In the data rows, 128 means zero.
Some points, one per row:
[142 121 180 106 109 153  93 144]
[ 85 163 113 147 166  45 185 110]
[152 149 100 107 130 146 152 104]
[143 131  99 108 124 153 151 112]
[115 137 128 121 115 103 125 112]
[102 138 118 128 142  87 149 117]
[147 148 113 107 121 145 143 116]
[144 149 123 106 128 136 152 129]
[142 114 106 134 170 161 121 108]
[107 131 110 126 120 124 128 149]
[122 106 171 128  93 156  76 152]
[ 90 205  74 172 114  80 158 115]
[131 114 126 138 124 125 144 131]
[148 138 108 129 132 163 163 112]
[135 111  90 129 164 143 141  89]
[119 148 118 135 112 112 132 145]
[146  95 150 138 119 143  95 152]
[116 135 127 135 138 113 128 141]
[108 149 134 115 155  70 162 120]
10 more points follow, each with its number after it:
[156 122 105 118 160 169 142  95] 0
[144 116 137 143 122 134 115 137] 1
[147  82 193 126 108 151  77 155] 2
[154 142  77  83 128 171 148  96] 3
[132 129 130 134 128 103 116 130] 4
[142 141 132 145 118 103 122 114] 5
[146  95 164 125  99 143  99 128] 6
[111 139 110 125 131 123 134 158] 7
[129 101 147 126 116 144  92 145] 8
[151 118  84 122 162 146 130 103] 9
Which of these numbered points is nearest to each point below, ignoring the 3 directions in which the first points spread most? Its number follows each.
[122 149 115 125 163  53 152 123] > 4
[145  66 176 142 119 144  81 163] > 1
[149 144 136 152 112 111 126 104] > 5
[140 127 142 145  91 107 140 125] > 6
[143  89 181 139 101 138  92 141] > 6
[116 130 158 122 104 142 105 149] > 0
[118 136 156 114 105 146 109 129] > 0
[156 111  71 128 186 143 135 109] > 9
[146 139 113 104 111 151 152 103] > 6
Now 10 new points, numbered from 0 again:
[127 134 151 142 124 100 133 129] 0
[ 99 145 107 129 149  87 151 105] 1
[116 118 167  91 110 167  88 132] 2
[102 144 113 110 131 130 133 148] 3
[159 124  90 107 152 160 140  93] 4
[150  90 148 151 103 153 107 148] 5
[137 118 107  95 142 165 128  96] 6
[119 120 163  97 108 142 109 145] 7
[146 100 178 129 108 145  92 174] 8
[106 134 137 131 140 122 134 136] 9
The same question for these:
[140 140 108  99 133 118 135 115] > 4
[141 132 112 115 128 151 139 107] > 1
[139 136 136 134 126 118 138 114] > 0
[156 132 100 104 128 142 148 118] > 4
[133  77 137 139 111 119 111 138] > 5
[127 147 131 146 113 108 136 112] > 0
[101 168  99 136 135  78 175 115] > 1
[128 148  80 100 133 159 153 101] > 6
[140 117  93 138 160 138 112 105] > 4
